Read these off the row that follows.
1) Read off the entry just right of the largest entry.
2) Read off the entry just right of -17.
3) Read off the entry just right of 4.
4) Read off the minimum.
5) Read off the entry just right of -22.
[ 43 -17 -14 -56 -22  -3 -32 -35   4 -27]
1) -17
2) -14
3) -27
4) -56
5) -3

m =
[[ -7   2  62  17  -3]
 [  3  17 -19 -17  -4]
 [ -9  -7  40  12   0]
 [ 18   2  37   2 -23]
 [  4  23  12  -2 -34]
 [-20  -3 -39   5  21]
 [ 20   8  29  10   1]
 [ 12   4  18  -5   1]
 [ -9 -36  56  11   8]
 [ 19 -21   9  -3  23]
 [  1   4  -7 -23  -5]
 [  1  35  24   0   2]]
Indices start at 1.
Report the bottom entry of the column that holds the largest entry.
Answer: 24
The entry at row 2, column 1: 3
The top-right entry -> -3
The entry directly above 3 is -7
Report the entry just left of 40.
Answer: -7
The entry in row 3 and column 3: 40
Report the entry directly below the largest entry.
Answer: -19
The maximum is 62
Report the entry just left of the smallest entry.
Answer: -3
The bottom-left entry is 1
The entry directly above 20 is -20
Report the entry at row 3, column 1.
Answer: -9
The bottom-right entry -> 2
The entry just left of -2 is 12
The entry just left of 5 is -39
The entry at row 1, column 2: 2
Report the entry just right of the largest entry.
Answer: 17

28	-17	-34	-17	-14
-36	-31	24	11	-11
13	-11	-17	-9	-9
9	53	4	3	26
-8	8	10	6	5
33	3	-32	-16	-4
4	-37	-16	-9	-21
-18	-35	7	3	-15
-1	-20	-5	-3	-11
21	-1	-22	-11	-5
-4	-51	-10	-6	-26
-28	48	46	25	33
32	-2	-33	-17	-7
22	21	-16	-8	7
The third entry on the main diagonal: -17
Read off the entry directly below -37.
-35
Read off the largest entry.
53
Read off the smallest entry in the first column.
-36
The top entry of the column that holds the smallest entry: -17
The second smallest entry is -37
The entry directly above -32: 10
The entry directly below 10: -32
Read off the entry in the bottom-right corner.
7
The smallest entry is -51
Read off the 1st entry, reading row by row.
28
Read off the bottom entry of the column that holds the largest entry.
21
Read off the 3rd-last entry, reading row by row.
-16
The largest entry in the last row: 22
Read off the 2nd entry on the main diagonal.
-31
The entry just right of the largest entry is 4
The entry directly below the smallest entry: 48
The entry directly above the largest entry is -11
The entry just right of -10: -6
The entry directly above -7 is 33
The smallest entry in the last column -> -26
The entry just left of -7 -> -17
Read off the first entry in the row that holds the largest entry.
9
The entry directly below -10 is 46
The 4th entry in reading order -> -17
The first entry of the smallest entry's row is -4
Read off the largest entry in the first column.
33

X =
34,-57,57,25,42,-37,-42,48,-2,-41,-19,-56,-18,-24
15,41,45,2,20,-33,40,-16,-9,-22,-29,-9,14,-11
-17,34,-30,21,-39,-48,-27,28,2,19,-27,-9,37,1
14,6,-7,16,4,-35,-10,-26,-14,-32,-9,-1,43,-3
-18,-3,-1,-5,36,47,17,-24,-23,39,6,4,-10,-10
Counting starts at 1.
Report the entry directly below 21.
Answer: 16
Report the entry at row 1, column 3.
Answer: 57
The entry in row 2 and column 1: 15
Report the entry in the bottom-left corner.
Answer: -18
Report the entry at row 3, column 1.
Answer: -17
Report the bottom-right entry.
Answer: -10
Report the bottom entry of the column that holds the smallest entry.
Answer: -3
The bottom entry of the column that holds the largest entry: -1
Report the entry just left of -16.
Answer: 40
The entry in row 2 and column 3 is 45
The smallest entry -> -57
The entry just right of the largest entry is 25
The top-left entry: 34
The entry in the top-right corner: -24
Report the entry directly above 1.
Answer: -11
The entry just left of -2 -> 48
Report the entry at row 3, column 3.
Answer: -30
The entry directly below the smallest entry: 41
The entry directly above -29 is -19
The entry directly below -37: -33
Report the entry just left of -48.
Answer: -39

Read these off the matrix that follows. Rows and columns are numbered from 1.
1) What is the entry directly below 24?
2) What is the entry directly above the largest entry?
3) What is the entry directly below the smallest entry?
4) What is the entry directly below -262?
5) What is the entry at row 1, column 1?
6) What is the bottom-right entry?
7) What is the entry at row 2, column 1?
8) What is the entry directly above 4?
[[-355 -322 -112 -311 -483 -171 -183   44   27  469   24 -387  423]
 [-390 -257  305 -378   75  225 -462   41  114 -338 -373  710 -516]
 [ 374  308    4   40 -126  342  -45 -441 -388 -603 -375  100 -680]
 [ 254  111  668  -67 -465  637 -199  -51   37 -340 -628 -289 -324]
 [-209 -121 -691 -200 -318  -59   13 -132 -233  103  376 -117   62]
 [  88   47 -416 -290   72 -438 -280 -248 -380    3  198  -38   38]
 [  33  -21   47  537 -247  510  479 -535 -369 -338 -431 -308 -359]
 [ 400  271 -436  115   12  -47  131 -180 -231 -511   60 -130 -440]
 [ 397  331   -5 -262  -43 -265 -386 -522 -601  -44 -151 -283  -20]
 [-295 -442  126  214  567 -372   67 -101  -42  -13 -232 -239   63]
 [ 244  147 -375   60   66 -237   41 -245 -299 -177  116 -308  -91]]
1) -373
2) -387
3) -416
4) 214
5) -355
6) -91
7) -390
8) 305

255  817  275  149  309  335   24  111   88  426  257  549  237  897
Give the first entry from the left.
255
The third entry from the left: 275
The second entry from the end is 237
The 2nd entry from the left: 817
